One vector is turned by the same rotation once a tick. Each row is the vector after some number of ticks, and that number follows the row.
The counts run from 0 to 457.
[-42  -1 -24 -15 -22 -18  -9  -5 -11   4 -39 -31  13  25   0 -37 -19   2
  20 -37  32  23  22  48  19 -48   7   2 -43  -7 -10 -14]	439
[-22  -1 -36 -17 -23 -25  23  -9   7  42 -12  -8  -4  50   1 -27 -10   9
  13 -16   6  21  25  36  52 -14 -22   8 -53  12  37 -22]	430
[-25 -49 -18  -7  14 -10   3 -30 -86  16  18  49   7  15  -3   3  -9 -20
  -5  -1  43  -2 -30 -19  -5  19  18   3 -10 -24  -3 -22]	375
[-30  18  -7  -5   6   2  -1   5 -55 -21 -11  -7  21  16 -21 -74 -23 -26
  32 -19  28  40 -13  28  10 -35 -11  21  11 -21 -12   5]	85
[ 13   0  35  23   7 -10  13  44  -3  19  10  33  43  61  11 -19  -8 -29
   1  29  14  14  30  13  -5   2 -11 -43 -30   8  42  12]	139
[ -5 -15 -10 -18  14 -12 -28 -36  -3  28 -11  42  28  18  17 -20  -5   2
   0  29  56  27 -48  32   9  34  14  -5 -26 -16  -4 -25]	367
[ 12 -14  22  20   8   9  34  39 -66  16  32  17  36  53  -7  -7   4 -40
   8  14   3  -3  42 -11  -7  -8  -4 -23  -1  10  30  17]	141
[  0   8  58  10 -48  12 -22  20  15 -48  -9  21  29   3  12   9  30 -23
 -40  25  28  17 -29  26  11  23  23  14 -28  -2 -34   7]	247
[-41   3 -44 -14   6 -17   4  16 -55  11  19  15 -18  30 -27 -40  -6 -17
  -8 -41  -9  18   7 -20  19 -40 -31  33 -15 -19  27 -14]	63
[-10   1 -50 -42  -6 -12 -26  -1 -65 -10   5  13   6  22 -40 -59   2 -37
   0 -34  12  12  25  -7  15 -24 -14  19  -1   5   1 -27]	53
[ 18  22  16 -44 -25 -30 -32  23  10 -16  34   5  -6  34  -3  26  59  -2
   5  -6   5   9 -23  -5  43  36   4 -11 -24 -17  28 -27]	290
[ -7  30  -6 -30  20  -9 -31  -3 -32  25  48 -14  -7  20   8  17  54  37
  13 -27  11  26 -38  -4  33  15  -2  39  -6 -30   6 -10]	322
[-32 -15   2  -1  36  -4   2 -21 -35  52  45  30  -2  29  13  14   7  30
 -16  -9   8  27 -50 -22  24  16 -11  38  -6 -33   9 -17]	348
[-31 -44 -13 -10   7 -29 -11 -15 -13  34  10  65  -1  41  15   4 -18   4
 -18  17  48  12 -32   6   1  24   4 -14 -48 -18  22 -21]	378
[-32  16  22 -10   5   6  11  46 -20  16  24  17  35  57 -10 -15 -24  23
  11   8  44   9   6  29 -14   5  -5 -44   4 -13  31  32]	124
[ -2  -5 -60 -49 -13  -1 -38  -3 -58 -10  -2  -4  18  14 -35 -50   8 -28
 -13 -30  29  11  20   2  22 -31  -3  11   0   3  -5 -17]	48
[  7   3  41 -18 -53 -16 -36  31  51  -1  10  19  34  30  -9  47  17  17
 -37   1  12  11  -3 -13  42  18   8   7 -21  -8  13 -16]	274
[ -6  23  33  -3  17   1  21  34 -61   8  41   3   4  33 -19  -7  46 -24
  15 -13   0 -18  66  -3  -8  -4  -4   0 -24  37   5   5]	172
[-20 -33 -42 -10 -21 -32 -30  -4 -22   1 -35  22  24  19  -5 -20  -9 -30
   3 -19  46   5  28  19  -2 -28  23 -16 -66   8   3 -23]	413
[  5  17   8  -2  12 -14 -37  -4 -23  -1   7 -21  22 -10  13  18  38  -2
  32 -23  25  19 -47   5  43 -29  13  61 -19 -32 -15 -30]	319
[ 17  -1  22  -9  -4 -33 -62  11  17  -7  -9   5  18   7   8  23  24 -14
  -1 -16  -9  46  -3 -22  29 -28  20  24 -24 -29  -9 -62]	304
[-42  32  -2  -7   8 -14  -4  16   0   1  -1  16   7  45  -8 -77 -26   7
  25  -4  24  45 -20  39   8  -2 -22  -4  -4 -19  20   8]	87
[ -8  18  38 -10   9  18  24  36 -44  26  40 -14 -30  34  -2   2  48   4
 -13  -6 -27  10  52   1  -4 -20 -15  -8 -36  23   1 -17]	182
[ -3  21  74  -4   3   6   2  27  16  18 -16 -28   4  22   9  -8  10   2
 -10  16  -7  33  42  35   2 -38   3   9 -51  24 -43 -40]	190
[ -3  34   9 -17  18 -31 -35  -2  16  32  33  -1  12  24   7  20  41  30
  16 -17   3  25 -36  -7  56  10 -17  49 -17 -22  20 -23]	316
[-19 -37 -45   1 -25 -11 -13  -9 -64   9 -19  17  19  16 -11 -18   4 -34
  -7 -41  17   8  48  -7   8 -23   8   9 -46  15   4 -19]	417
[-24 -48 -35  -7  -1  -6  -2 -11 -29  55  20  53   7  39   1  15 -13  10
 -39   3  29   8 -11  -9  10  22  -9  -2 -38 -11  35  -7]	384
[-25   7  24   2  -2   7 -11  47 -14  11  18  30  44  56  -4 -13 -16  17
   0   8  38  10  17  17 -29   5  -4 -59  -9  -5  29  35]	129
[-15 -25 -47 -29 -15  -2   8  -8 -47  25  25  21  14  25 -29   3  -6 -33
 -27 -22  26 -32   2 -14  55 -30 -26  33  -8   3  22 -27]	32
[ 10 -38 -26  -7 -20  -8  -8 -17  12  48 -21  26  46  34   9   2 -22 -10
 -21  21  48  17  -7  34  33   6   3   1 -48   7  17 -22]	393
[-12   4 -64 -62 -12   3 -28   3 -42  11  16   8   6  35 -35 -43  18  -2
 -23 -30  23  11  23   0  27  -6 -21  -1   3   8  14  -8]	47
[  9   4  11 -45  -6 -23 -51  13 -10  10  35  11 -13  34  -6  34  42  22
 -16 -29 -17  42   2 -48  28  17  -3   6  -8 -27  18 -47]	301
[-34   6 -27 -23 -23 -24   9   1  13  31 -17 -22  -4  56   0 -31 -16  24
  13 -26  18  21  18  44  42 -21 -14  -4 -45   1  22 -14]	435
[  5 -10  47 -25 -49   5  18  18 -32 -29  39  19 -15  31 -16  37  31 -16
 -34  10  -6  11 -13 -21  34  40  12  -8  10 -15   6 -19]	260
[-52   9  -6  17  -1 -25  11  -9   2  -3  -7  23   0  56  28 -69   1   3
  12 -27 -14  35  17  21  20   6 -25 -11 -43  -1  24  14]	456
[-23  -8  18   7   1  19  10  42 -81  -5  12   6  48  31 -16  -5 -21 -13
  11  -7  48  -3  17  12 -30 -26  15 -32  14 -12   2  32]	126
[ 21   9  18 -27 -43  -5 -27  16 -27 -12  38   5  33  16 -25  39  52  -3
  -8 -20  10  -3   2 -30  57  33   8  35  16   1   9  -3]	281
[ -1   5  -8 -27  33  -4 -41 -25 -65  10  32   9  -2  18   7 -14  39  19
  -4 -25   1  54 -24 -30   7  25  11  22   8 -33 -17 -27]	333
[  1  12 -17 -36  22   5 -41 -10 -63   9  26  -8  -3   2   9   6  52  21
   4 -30  15  38 -34 -12  13  10  12  29   4 -33 -15 -18]	328
[ -3 -47 -37 -39  -8   8 -27 -13 -54  -9   1  33  23  15  -9  -3  -3 -44
 -48 -11  37 -19   0 -16  10 -20  10 -12  -2  -5 -17 -40]	17
[-13   5  73  -2 -20  33  38   3 -47 -12  25   5 -24  19  -9 -12  21  -4
 -46  13 -22  31   9  -8  10  17   2  27   6   2 -33 -13]	224
[  7  -5  16  -3  32 -21 -56 -23 -26   1 -13  18  18  -1  25 -13  14  -9
  13  -7  15  62 -47   0   6  -2  23  25 -18 -34 -31 -48]	335
[-21 -13 -37 -46 -19 -24  -7 -15  -2  36  -2  24   6  42 -12 -11  -6   4
  11   2  57 -13   7  33  22  20   6 -20 -49   9  35 -21]	404
[-55  19 -24 -19 -13 -19 -11 -10  -6  10  -9   6  10  51  -7 -59  -2  34
   0 -43  12  40  41  19  14  13 -11 -10 -28  12  11   9]	446
[-44   4  -2  25   1 -33   3 -11  -1 -18 -26  14  20  34  25 -74  -5 -25
  21 -27   1  35  14  28  17 -19  -6  -1 -46   1  10   0]	455
[-34  38  59   1  -5  10   5  26   5 -14  22  13 -28  17  18 -19  53  23
 -34   7  -9  23   1  28 -12  22  -5  -1 -48  15 -20  12]	212
[  6 -50 -29   0 -22   1 -10 -20 -24  40 -21  15  49  12  -2   0 -23 -28
 -17  17  48   6  -4  22  32 -14  15  16 -43   3  -2 -26]	392
[-22 -49 -10  -2  11 -29 -14 -18 -20  13 -12  58  11  17  16   1 -15 -28
  -1  17  51   9 -40  17  -6   0  22 -11 -53 -22   3 -36]	377
[-31  13 -37 -39   4 -26 -12   8 -33  11  20  33 -14  39 -32 -56  -1 -14
  -5 -30  -3  16  19 -12  22  -6 -39   4  -9   2  33 -19]	57
